(in the rows, 128 means zero)
Each named move below is a turn or a mirror, shown by a few rows before and after it. Which moves, in which order, take the first row of each later pair to the second? The first pair is answered.
Gupi (before -> after):
[145 153 140 141 133 138 136 113 119 141 149 126 110 129 106 147 115] -> [122 148 126 122 120 137 144 110 128 130 134 109 111 148 105 154 114]
[138 109 146 156  99 163  96 151 133 135 135 147 123  91 123 126 151] -> [ 98  94 130 114  83 155 107 137 146 117 105 109 120 125 125 141 147]
[130 128 106 132 114 118 141 132 161 121 105 133 156 147 124 135 120] -> [151 134 114 153 120 119 134 136 159 129 120 151 156 128 123 130 120]
Fedo (before -> after):
[106  95 172  93  70 133 107 113  43 154 126  96  54 108 125 146 133] -> [164 109 182 130  77 150 103 116  48 179 144 138  85  70 111 128 135]
[129 104 158 117  74 133 116 103 104 146 120 106 127 115 130 159 121] -> [145 108 159 126  80 143 115 106 104 154 127 118 129 102 117 152 117]
[ 72 155 101  94 165 102  73 123 123 162  80 139 134 134 132 182 136] -> [ 98 128 105  89 158 124  65 146 119 171  81 151 153 116  55 141 135]
[151 153 171 109  73 163  92 108 127 183  67 150 127 107 106 147 104] -> [127 166 165 108  74 146  92  90 127 175  66 140 115 117 148 172 105]
toma (before -> after):
[133 132 124 145 184 101 147 126 145 130 149 110 102 144 151 118 198] -> [142 112 129 130 172 112 155 136 139 126 144  97 105 144 107  96 198]
[108 119 123 135 142 113 122 122 149  84 139 113 102 144 157 125 169] -> [123  94 127 117 130 131 125 132 142  84 134 106 106 141 106 103 170]
[127 144 123 144 117 104 177  98 116 108 137 104 111 108 183 137 120] -> [130 120 129 118 104 122 190 104 110  95 137  88 104 115 143 118 135]
zetus (before -> after):
[134 147 122 131 136 114 133 120 132 125 132 135 128 134 159 145 126] -> [131 145 117 133 148 112 116 138 130 137 131 147 130 126 141 124 114]
[146 127 145 117 116  93 115 112 133 141  74 122 139 100  77 121 117] -> [154 135 158 125 102  92 134  95 125 129  83 106 131 104 109 145 144]
[ 89 111 137 115 116 122  93 133  58 154 129 123  70 133 112 135 121] -> [ 72  99 120  84 102 122 107 120  88 146 105 110  92 153  99 136 111]
[151 110 140 135 118 141 157 121 123  97 150 102 115 141  97 122 159] -> [147 105 134 143 133 143 136 138 117 111 154 120 113 133  77 100 139]
Pairs:
Between the rows of a pair lie 2 to 3 moves.
[127 145 134 162 163 112 119 151 173 131 180 126 118 109 104  97 136] -> [ 84 130 124 128 152 101 123 147 183 112 162  97 116 140 105 104 132] : Fedo zetus toma
[185 143 143 170 144 103 144 129 161 129 155 150 152 117 163 127 162] -> [149  89 127 101 104 120 165 138 171 106 120  99 159 152  93 102 150] : Gupi Fedo
[ 56 132  81 118 127 112  72 134 124 126 118  81 109 157 146 142  93] -> [ 71 111  86 103 116 131  82 143 114 124 111  69 106 157 104 120  96] : toma toma
[187 135 118 137  92 143 115  80 101 141 110 119 152 117 127 152 127] -> [133 121 106 105  86 126 120  79  97 123  99  84 123 149 125 161 131] : toma Fedo
[167 132 133 141 139 157 145 137 138 100 144  92 137 123 101 104 162] -> [143 152 107 158 175 131 107 150 155 126 137 133 149 111 123  98 113] : zetus Fedo zetus
[ 95 112 147  99 112 140 107 135  65 152 113 102  78 128 122 150 126] -> [127 120 152 131 134 146  86 150  62 172 128 136  92 104 105 126 114] : zetus Gupi
[144 120 136 113 104 156 117 115  77 142 122 132 115 109 105 138 137] -> [128 128 113 113 120 144  95 127  97 157 111 153 137 106 102 127 102] : Fedo zetus
[149 130 147 176 138 128 137 156 115 122 156 140 113 108 127  99 157] -> [155 135 141 164 118 135 176 137 142 108 136 129 136 125 144 117 164] : zetus zetus Gupi
[172 136 126 151 109 143 129  80 130 151  86 135 175 126 130 162 121] -> [134  92 129 112 108 148 116 109 102 144  83 109 143 141  62 130 118] : zetus Fedo Fedo
[ 91 138 122 128 135  97 159 109 157  96 121 112 129 161 174 153 147] -> [138 140 145 171 161 116 163 130 138  94 160 126 114 131 155 130 176] : Gupi toma
[165 165 117 182 147 129 141  94 159 131 135 194 157 101 157 120 137] -> [ 61 101 105  87 115 121 164  98 140  84 100 102 109 168 102 119 137] : Fedo toma
[180 118 139 160 135 154 156 127 122 162 153 159 161  89 108 103 156] -> [172 107 125 123 106 155 177 115 147 150 125 139 183 106 106 115 150] : Gupi Fedo
[ 48  82  97  56 138 127 145 183 143  71 133  76 120 196  68 107 143] -> [120 109 142  82  82 158 199 109 111  72 137  60 113 175 151 191 205] : toma zetus
[138 131 124 127  93 131 130 112 130 154 135 149 148 103 131 132 119] -> [132 122 134 125  86 134 136 107 108 142 142 125 120 107 132 141 136] : Fedo Fedo zetus
[127 150 142 146 134 127 100 127  99 167 121 155 124 107 158 161 110] -> [112 109 133  96 110 142 108 141 102 159 103 129 127 122  81 132  99] : Gupi Fedo
[142 142 148 156 107 149 117  94 141 158 115 134 145 117 159 149 143] -> [128 132 133 129 102 141 116  99 162 157  92 138 160 132 134 137 121] : zetus zetus
[ 59 115 114 118 141 106  71 147 102 164 113 145 116 135 103 113  53] -> [136 163 147 191 164 113  96 125 100 163 157 176 120  97 173 134  97] : toma zetus Gupi
[166 144 129 138 131 143  90 146 126 143 137 147 159  92  96 105 115] -> [126 122 123 106 129 135  86 156 124 126 130 121 142 115  71  95 107] : toma Fedo Fedo
[150 137 123 200 176  89 159 159 167 114 145 164 125 101 187  83 114] -> [153  92 146 146 114 119 225 128 153  72 134  87 106 133 160 105 166] : Gupi Fedo zetus
[109 175 125 158 152 111 108 101 143 135 153 131 105  89 199 161 108] -> [ 76  97 117  78 121 140 117 131 132 121 123  85  98 116  65 109  95] : Gupi Fedo
[ 68 155 122 137 157  94 111 118 104 130 150 125  76 131 185 142 142] -> [ 68 137 103 128 170 101  81 155 115 153 140 153 101 115 112  90 107] : zetus Gupi Fedo
[113 138 109 111 117 123 183  90 166  93 105  92 156 153 200 180 146] -> [112 131  83 125 172 118  95 164 172 149 107 169 179 119  97  89  69] : zetus zetus Gupi
[125  95 127  87 117 148 155 148 157 122 116 121 168 141  68  99 135] -> [103 159 122 136 146 102 135 121 173 128 125 150 168 141 195 156 120] : toma toma toma
[101 123 125  96 122 135  97  94  82 160 120 120  98 132 147 154 112] -> [121 110 115  73  96 151 117  81 107 158 101 112 133 136 116 142 110] : zetus Fedo zetus
[137 133 113 159 135 138 135 161 186 113 126 154 169 159 113 118 111] -> [131 105 124 125 101 152 155 151 167 101 115 116 153 174  85 125 124] : zetus Fedo toma
[108 153 175 146 135 109  40 156  53 156 158 156  74 107 111 104 131] -> [145 102 185  83  56 161 129 120  76 113 126  98 102 135  53 102 171] : zetus zetus Fedo
[121 122 114 146 138  70  94 116 112 164 101 176 127 127 143 130 109] -> [134 132 126 153 131  69 115  99 106 152 107 159 116 125 173 156 139] : zetus zetus
[136 170 132 126 110 131 115  88 147 141 105 132 164 118 123 179 116] -> [118 174 129 149 153 118  79 128 135 150 133 153 141 111 101 144 105] : zetus toma zetus
[ 84  98 125 125 158 106 132 157 147  77 148  97 103 159 132  94 140] -> [104  88 131 132 158 120 116 173 133 100 151 112 104 134  88  73 130] : zetus zetus toma
[ 69 105 116  87 119 126 134 134 128 110 105  94 119 163 135 133 116] -> [154 139 148 144 112 147 171 108 126 107 139 116 131 131 179 156 165] : Gupi zetus zetus
[168 111 118 120 114 149  89 151 155 136 120 156 149 121  82 126  92] -> [123 145 128 135 119 116  96 119 132 113 132 120 105 141 184 188 120] : toma Fedo zetus
[162 157 174 128 122 155 137 109  99 131 161 142 102  99 125 140 184] -> [122 119 149  84 120 152 119 138 105 126 136 128 100 118  56 102 153] : Fedo Fedo zetus
[ 91 159 131 167 157 109  87 129 117 151 132 155 118 130 202 160 111] -> [ 74 107 103 112 144 125  77 159 143 152  97 149 147 144 100 106  72] : zetus Fedo
[150 115 125 115 102 143 125 132 154 137 138 137 148 105  62  73 124] -> [102 105 112  81  81 132 137 114 163 117 111 102 139 143  89 104 121] : Fedo Gupi Fedo
[103 122 109 125 159 126 119 148 112 175 158 145 104 118  80 109  91] -> [141 143 111 151 155 133 123 137 125 186 158 169 123 103 105 118  93] : Gupi Fedo
[114 109 119 102 135 126 168 145 191 105 123 136 174 122 110  89 134] -> [109 105 153 103 125 124 186 126 150  84 142  97 125 128 142 122 179] : zetus Fedo
[203 147 128 154 126 157 107 119 165 163 118 195 200  80 108 120  91] -> [158 166 104 163 156 117 101 111 182 147 115 193 201 101 167 139  81] : toma zetus
[141 123 126 103 115 133 115 154 121 126 100 131 138 126  63 119  96] -> [168 151 149 121  93 138 158 109 124 108 111 117 136 123 139 167 144] : zetus Fedo Fedo
[139 104 107 154 158 125 118 141 134 118 143 136 134 116  99  79 128] -> [ 91 103 100 128 157 103 118 131 130 100 130 104 112 146 130 107 129] : Fedo Fedo
[144 160 140 169 147 120 126 126 113 131 151 146 115 109 175 143 149] -> [ 93 127  94 114 146 111 107 147 154 134 103 145 150 133 114 109  92] : zetus Gupi
[118  54 106 115 138 133 186 147  97  92 139  89 100 116  76  98 126] -> [117  74 102 117 119 127 215 110 111  77 127  72 110 128 142 147 143] : zetus Fedo Gupi
[ 84 121 135 125 145 109 105 134 108 117 164 127 100 143 136 132 114] -> [132 109 134 128 141 133 109 148 127 131 161 154 137 122  84 100 110] : zetus Fedo
[151 120 122 133 136 142 134 139 148 106 145 115 152 124 107  90 136] -> [123 116 104 108 122 132 133 128 158 107 121 100 162 136 116 108 119] : toma Gupi
[177 110 135 106  73 179 163  87  81 113 106  86 177 125 119 141 161] -> [209 135 139 138  89 175 134  88  77 148 114 129 187  94 127 141 139] : Gupi toma
[112 103 129 137 177 120 141 176 143  87 182 112 104 145  97  79 150] -> [134 136 100 153 179 103 146 155 198  95 159 150 171 142 147  95 125] : Fedo zetus Fedo
[126 112 119  99  99 142 145 135 103 144 109 112 125  98  88 113 139] -> [109 141 127 132 131 113 114 138  81 159 128 131  96  91 141 129 130] : Fedo Fedo zetus
[133 142 109 139 150 119 123 134 159 139 127 150 167 113 139 116 104] -> [103 136 112 115 132 115 150 113 154 117 117 111 147 144 169 146 118] : zetus zetus Gupi
[162 163 129  78  48 142 145  74 165 190  82 134 178 116 161 165 113] -> [194 187 147 130  81 142 139  83 152 194 124 162 171  91 188 160 133] : toma Gupi
[ 92  87  97  80 108 112 135 103 146 127  99 116 125 146 125 114 115] -> [145  93 101  99 106 127 153  97 169 133 106 142 161 129 120 108 120] : Gupi zetus
[145  91 169 119 140 141 130 122  74 138 151 115  79 113  70 125 154] -> [162 123 175 153 149 129 137 107  77 133 167 128  85 105 130 148 167] : Fedo toma
[114 145 119 116 148 112 106 127 159 136 113 137 132 130 149 119 101] -> [ 98 129 126 105 144 116 104 137 132 130 118 117 104 137 129 113 109] : zetus zetus Fedo
[147 123 135 108  91 140 203 121 172 112  83  98 162 143 115 140 144] -> [124 154 134 136 110 113 189 109 162 110 102  99 134 144 187 170 151] : Gupi Fedo
[ 97 143 125 150 162  93 134 139 165 122 136 119  83 138 131 115 105] -> [125 126 121 141 148 112 149 147 180 126 132 128 111 130  82  92 103] : Gupi zetus Fedo
[ 75 123 104 100 126 130 124 131 136 116 140 100 106 160 118 129 124] -> [117 144 139 149 141 137 121 132 104 123 175 123  86 126 139 132 153] : zetus Gupi
[ 53 105 142 108 164 114 127 158 104 102 140  93  59 122  89  94 133] -> [ 76 166 149 171 186  92 129 127 117 117 158 136  72  99 194 141 141] : Fedo Fedo
[147 179 152 111 100 106 118 112 120 148 134 106 122 157 132 145  80] -> [167 178 160 116 103 118 114 120 123 159 138 117 130 148 113 133  81] : Fedo Fedo
[103 117 111 100 119 133 147 103 148 131 111 109 156 145 140 138 115] -> [ 89 110 112 110 141 127 109 133 131 149 119 130 139 137 115 114  94] : zetus zetus Gupi
